Look-ups in named tables: a row name and a column name give one cell, copied from the table.

vus:
,lat,ragof,vufav
miz,24,12,6
buf,19,19,34
tavere,18,14,18
dako,19,59,66
figem,45,54,76
notur,71,27,44
gomigo,19,11,15
kiru,75,54,61
benal,49,21,9
zazik,45,21,9

vufav of gomigo: 15
lat of tavere: 18
vufav of benal: 9
ragof of kiru: 54
lat of notur: 71
lat of dako: 19

disu =
	pado	gor	labi	siv
tudalev	26868	99225	37458	47619
tes	75107	27018	80221	26128
gad	39007	86796	24547	74496
nav	48783	59876	71842	21208
namaf	43595	73605	33254	73359
ferifub	76248	27428	56823	64540
tok	84460	24381	67995	42272
fulobel	76574	27587	56641	64852
fufelu	83512	24318	56239	62644
beku	60962	54283	36851	76489
mumo	79256	19993	82462	28839
reku	65069	37486	81204	21149
rar	47182	61493	71210	21418
goveb	49926	58100	73014	21179

ferifub, siv => 64540
fufelu, pado => 83512
beku, pado => 60962
mumo, siv => 28839
beku, gor => 54283
fulobel, siv => 64852
namaf, gor => 73605
reku, gor => 37486
tok, labi => 67995
beku, labi => 36851
tes, siv => 26128
tok, gor => 24381
nav, siv => 21208
tok, siv => 42272
gad, siv => 74496
goveb, pado => 49926
tudalev, siv => 47619
namaf, pado => 43595
nav, gor => 59876
goveb, siv => 21179

vevod =
columns: nanoz, soponip, ped
lesudam: [0.255, 0.358, 0.849]
rar: [0.138, 0.843, 0.402]
vunobek: [0.546, 0.225, 0.288]
babati: [0.482, 0.034, 0.619]
vevafa: [0.133, 0.375, 0.985]
kuro: [0.293, 0.213, 0.094]
zuf: [0.554, 0.448, 0.146]

ped of vunobek: 0.288
ped of zuf: 0.146
ped of vevafa: 0.985
soponip of zuf: 0.448
nanoz of babati: 0.482
nanoz of rar: 0.138
soponip of vevafa: 0.375
soponip of kuro: 0.213
ped of babati: 0.619
nanoz of kuro: 0.293
nanoz of vevafa: 0.133
ped of rar: 0.402
nanoz of zuf: 0.554
ped of lesudam: 0.849
ped of kuro: 0.094
Row with the largest ped: vevafa

Table ladak
         vides  ruber  veguk  kolape  fevare  madomi  sigaku  nima
linogak   -0.5    0.5   -0.7     0.8    -0.6     0.6     0.2  -0.7
gev       -0.2    0.5   -0.3     0.9     0.1     0.0    -0.3  -0.6
rorafad   -0.8   -0.5   -0.7     0.6    -0.5     0.6     0.9  -0.3
tur        0.2   -0.6    0.4    -0.6    -0.3     0.4     0.7   0.8
vutas     -0.7    0.6   -0.6     0.6     0.6    -0.7    -0.7  -0.3

fevare of gev = 0.1
vides of tur = 0.2
ruber of linogak = 0.5
vides of linogak = -0.5
sigaku of linogak = 0.2
nima of gev = -0.6
fevare of tur = -0.3
madomi of gev = 0.0
kolape of tur = -0.6
vides of gev = -0.2
kolape of linogak = 0.8
nima of tur = 0.8
ruber of rorafad = -0.5
nima of vutas = -0.3
kolape of vutas = 0.6
veguk of linogak = -0.7
Which row has the largest fevare? vutas

sogoli
         minid  des  tanu  dukeso  bifido  tuveri
nokamur     84  150    93     106     158      85
tos         38   83   116     156      58      91
fuzoze      78   86   193     170      15     133
mov         47  151   163     134      89      89
kunom      152  196   159      88     172     123
zunanol    115  216   176      90     164     103
koturud     50  155   129     121     121      78
zerod      146   68   145     148      61     158
tasa        95  223   211     103     133     102

kunom, tanu -> 159
mov, minid -> 47
zerod, tanu -> 145
koturud, minid -> 50
tasa, dukeso -> 103
tos, minid -> 38
fuzoze, dukeso -> 170
zunanol, tanu -> 176
tos, dukeso -> 156
nokamur, tanu -> 93
Row with the largest tanu: tasa

gib =
fields: goge, buf, fas, lel, zezezi, liki
mab: [85, 175, 122, 146, 199, 142]
vifikas: [17, 52, 98, 61, 187, 95]
bag: [1, 81, 59, 90, 109, 140]
rigo: [174, 178, 127, 129, 63, 148]
lupimod: [105, 48, 34, 136, 49, 111]
vek: [208, 98, 170, 120, 22, 66]
kuvilod: [86, 60, 97, 80, 203, 85]
boka: [85, 78, 165, 145, 102, 119]
nas: [198, 40, 152, 111, 158, 69]
nober: [181, 78, 139, 148, 7, 85]
fisiro: [41, 42, 136, 102, 119, 109]
ravozof: [6, 64, 29, 40, 99, 94]
rak: [133, 33, 163, 146, 63, 113]

What is the lel of fisiro in gib? 102
What is the lel of vek in gib? 120
What is the buf of vek in gib? 98
What is the liki of kuvilod in gib? 85
What is the zezezi of lupimod in gib? 49
What is the zezezi of vek in gib? 22
Row with the largest goge: vek

Table buf
	zus	siz	sor	vodoriv	lizes	somuki	kaz	zukoba
ripat	149	188	151	141	192	126	185	179
nik	151	63	153	171	86	193	103	115
setibob	116	128	113	135	149	134	143	156

kaz of nik = 103
zus of nik = 151
lizes of ripat = 192
somuki of setibob = 134
zus of ripat = 149
siz of ripat = 188
zukoba of nik = 115
sor of nik = 153
zus of setibob = 116
lizes of nik = 86
vodoriv of setibob = 135
kaz of setibob = 143
somuki of ripat = 126
zukoba of ripat = 179
Row with the largest zukoba: ripat

kise
columns: dak, nutaz, seb, gazi, bovuba, gevini, pof, zape, fator, tizi
visos: [198, 3, 208, 71, 213, 158, 114, 95, 161, 140]
galon: [190, 6, 201, 82, 208, 144, 99, 86, 145, 131]
kapagov: [190, 9, 211, 68, 220, 156, 119, 108, 160, 146]
fiki: [77, 203, 57, 167, 60, 140, 159, 123, 146, 125]
butisi: [197, 3, 204, 76, 209, 152, 107, 88, 154, 135]

What is the gevini of butisi in kise? 152
What is the pof of fiki in kise? 159
What is the fator of visos in kise? 161
What is the gevini of galon in kise? 144
What is the dak of galon in kise? 190
What is the bovuba of visos in kise? 213
What is the nutaz of fiki in kise? 203
What is the fator of galon in kise? 145
What is the zape of visos in kise? 95
What is the bovuba of kapagov in kise? 220
What is the seb of kapagov in kise? 211
What is the gevini of fiki in kise? 140
What is the seb of fiki in kise? 57
What is the fator of fiki in kise? 146
What is the gazi of visos in kise? 71
What is the gazi of butisi in kise? 76

ripamos =
|  | geb | kinomez | zomara | rud | pelunun |
|---|---|---|---|---|---|
| safake | 165 | 188 | 204 | 108 | 166 |
| fubek | 186 | 180 | 167 | 185 | 147 |
| medofaf | 180 | 178 | 181 | 232 | 131 |
| pogeni | 200 | 159 | 164 | 145 | 122 |
| sevazar | 174 | 196 | 27 | 159 | 183 |

pelunun of safake = 166
zomara of safake = 204
kinomez of safake = 188
kinomez of medofaf = 178
rud of pogeni = 145
geb of pogeni = 200
zomara of sevazar = 27
pelunun of sevazar = 183
geb of fubek = 186
kinomez of sevazar = 196
kinomez of fubek = 180
zomara of fubek = 167
geb of safake = 165
pelunun of medofaf = 131
pelunun of pogeni = 122
rud of medofaf = 232
rud of sevazar = 159
geb of sevazar = 174
rud of safake = 108

posedel:
cols = vivutoz, zoke, lidolip, gapifo, kazalo, kufeme, varop, rul, direzo
sopami: [33438, 87114, 18463, 72507, 14450, 74085, 35053, 11134, 28806]
zup: [8968, 89749, 19961, 69902, 19015, 87489, 18256, 12971, 11710]
dulega: [63098, 49032, 24499, 71016, 46562, 51474, 52720, 45446, 58108]
sibe: [32781, 67313, 55764, 37086, 65494, 34989, 68630, 21144, 38624]
ruk: [67335, 11661, 59400, 61457, 44051, 40809, 43118, 61929, 72685]

What is the varop of sopami in posedel? 35053
What is the lidolip of ruk in posedel? 59400
What is the direzo of ruk in posedel? 72685
What is the vivutoz of sibe in posedel? 32781
What is the varop of ruk in posedel? 43118
What is the zoke of sibe in posedel? 67313
Which row has the largest varop? sibe

kibu =
	robunev	dezuge	zokuver	bub	kagemib	regevis
kur	3949	3959	4007	540	7562	3961
nera	4042	4056	4017	5037	2515	4023
gavudak	3964	3987	4052	4006	4626	3978
kat	3969	4110	4140	1729	2440	4052
zub	3873	3902	4143	2825	7051	3990
zurugi	3918	4061	4300	6840	4205	4012
bepilug	3956	3890	3968	6873	4609	3964
fuv	3909	4003	4230	3041	6006	4000

What is the zokuver of kat in kibu? 4140
What is the bub of kur in kibu? 540
What is the robunev of zub in kibu? 3873
What is the kagemib of nera in kibu? 2515
What is the regevis of bepilug in kibu? 3964
What is the kagemib of fuv in kibu? 6006
What is the bub of gavudak in kibu? 4006
What is the robunev of gavudak in kibu? 3964
What is the kagemib of gavudak in kibu? 4626
What is the dezuge of fuv in kibu? 4003
What is the regevis of kur in kibu? 3961

Table bom
columns: gopog, nokipad, fovigat, leduki, vis, bolek, mim, mamavi, pasezim, deson
demu: [0.363, 0.462, 0.371, 0.247, 0.341, 0.336, 0.156, 0.630, 0.705, 0.437]
soloda: [0.616, 0.253, 0.187, 0.466, 0.147, 0.614, 0.161, 0.499, 0.595, 0.225]
dovazag: [0.856, 0.093, 0.100, 0.723, 0.076, 0.904, 0.337, 0.315, 0.384, 0.076]
nibanu: [0.664, 0.217, 0.176, 0.570, 0.139, 0.678, 0.211, 0.467, 0.514, 0.163]
mufuda: [0.399, 0.530, 0.604, 0.549, 0.602, 0.450, 0.745, 0.248, 0.262, 0.545]
naleko: [0.102, 0.760, 0.767, 0.217, 0.766, 0.108, 0.610, 0.477, 0.495, 0.773]
nerozu: [0.244, 0.651, 0.705, 0.425, 0.703, 0.279, 0.717, 0.340, 0.330, 0.653]
fumiro: [0.365, 0.458, 0.370, 0.260, 0.342, 0.339, 0.159, 0.631, 0.699, 0.430]

mamavi of mufuda is 0.248
deson of mufuda is 0.545
leduki of dovazag is 0.723
deson of soloda is 0.225
nokipad of soloda is 0.253
nokipad of naleko is 0.760
vis of mufuda is 0.602
bolek of soloda is 0.614
mamavi of demu is 0.630
vis of fumiro is 0.342
nokipad of nerozu is 0.651

